(in the rows, 128 means zero)
Each path below is one point turned by a fixed rotation once a step. After each direction that follows a path, write how fast that rotation turns it, in deg/step (0 if it stays still).
Each turn is a multiple of 5 degrees from 10 to 175, or 0.
Each row of a path follows its step; steps can be skipped.
Path 1:
step 2: [126 127 128 114 138 129 123 121 139 139 115 125 131 111 126 140 123 136
 135 138 125 128 135 129 135 135 126 138 125 132 138 115 125 133 139 133
 122 131 127 126 128 141 131 106 138 134 117]
step 3: [122 123 138 124 132 125 126 124 121 130 110 130 154 121 128 134 127 126
 130 116 132 129 116 132 127 116 140 121 135 134 121 117 126 129 110 128
 141 129 125 128 129 120 133 141 122 136 132]
step 4: [128 125 124 126 119 130 122 130 128 128 137 116 118 135 119 116 125 129
 120 119 141 120 124 118 128 119 128 122 133 125 145 123 127 123 136 116
 144 115 120 147 132 132 115 120 120 128 135]
step 6: [128 128 124 137 127 139 133 126 118 129 130 133 142 123 128 137 132 125
 123 132 125 114 126 136 143 137 136 124 127 112 108 124 125 142 134 137
 137 128 127 138 116 123 141 124 121 117 124]
step 7: [115 121 138 117 117 112 130 130 128 137 121 129 125 135 127 134 129 130
 136 122 120 138 122 125 132 130 131 109 128 125 132 133 125 135 128 121
 127 111 127 129 127 129 116 105 140 127 116]
step 11: [125 131 134 114 130 130 124 126 111 124 117 124 127 116 132 130 139 132
 137 130 135 117 135 122 148 130 129 121 129 128 132 120 143 133 126 140
 136 135 134 127 114 145 127 125 116 135 127]
step 12: [128 122 132 129 121 125 129 144 135 135 126 143 129 128 122 128 139 126
 123 113 119 134 125 129 138 117 151 141 136 133 125 127 120 123 121 116
 143 125 128 138 124 126 131 119 124 120 122]
step 15: [133 120 126 127 134 134 134 135 130 141 116 119 135 108 139 138 118 132
 129 123 123 119 113 132 128 134 143 123 131 128 131 122 111 134 137 132
 135 126 125 125 136 134 139 119 139 124 120]
step 18: [134 122 117 121 119 124 132 128 130 138 125 147 128 122 123 133 126 114
 125 144 129 117 129 135 130 136 139 136 117 136 123 119 126 128 126 138
 120 136 140 141 138 136 130 121 132 116 139]
[130 130 128 131 131 127 130 130 126 135 130 127 127 130 131 128 126 123
 127 125 129 125 127 127 133 126 131 127 134 129 124 129 126 127 128 127
 126 126 126 130 131 129 127 127 128 125 130]  130
[127 127 127 125 127 129 127 128 123 130 126 124 130 128 131 130 127 127
 128 130 128 127 130 125 125 128 130 130 126 129 125 133 125 128 127 127
 127 133 134 128 132 124 127 126 125 132 130]  140
[130 130 128 127 130 128 130 124 127 126 129 128 131 127 132 127 130 130
 128 131 130 124 127 131 131 126 129 125 127 124 124 127 133 125 126 129
 127 127 129 131 124 125 125 133 125 130 131]  140
[130 124 130 135 126 125 129 127 127 126 126 126 128 127 126 125 128 130
 126 126 130 130 130 124 127 131 132 130 130 131 129 127 132 124 128 125
 126 128 129 132 127 126 129 128 129 130 129]  85
[130 131 126 124 130 133 126 128 130 126 127 130 130 130 127 127 123 129
 129 125 130 128 128 129 130 130 130 131 129 133 129 126 129 128 124 123
 128 128 126 128 126 129 127 126 122 131 127]  40
[123 130 128 128 130 128 126 126 131 128 129 126 128 125 132 125 127 126
 129 129 127 124 127 125 123 127 127 127 127 132 127 128 129 130 125 124
 130 126 125 130 127 128 132 128 133 129 132]  65
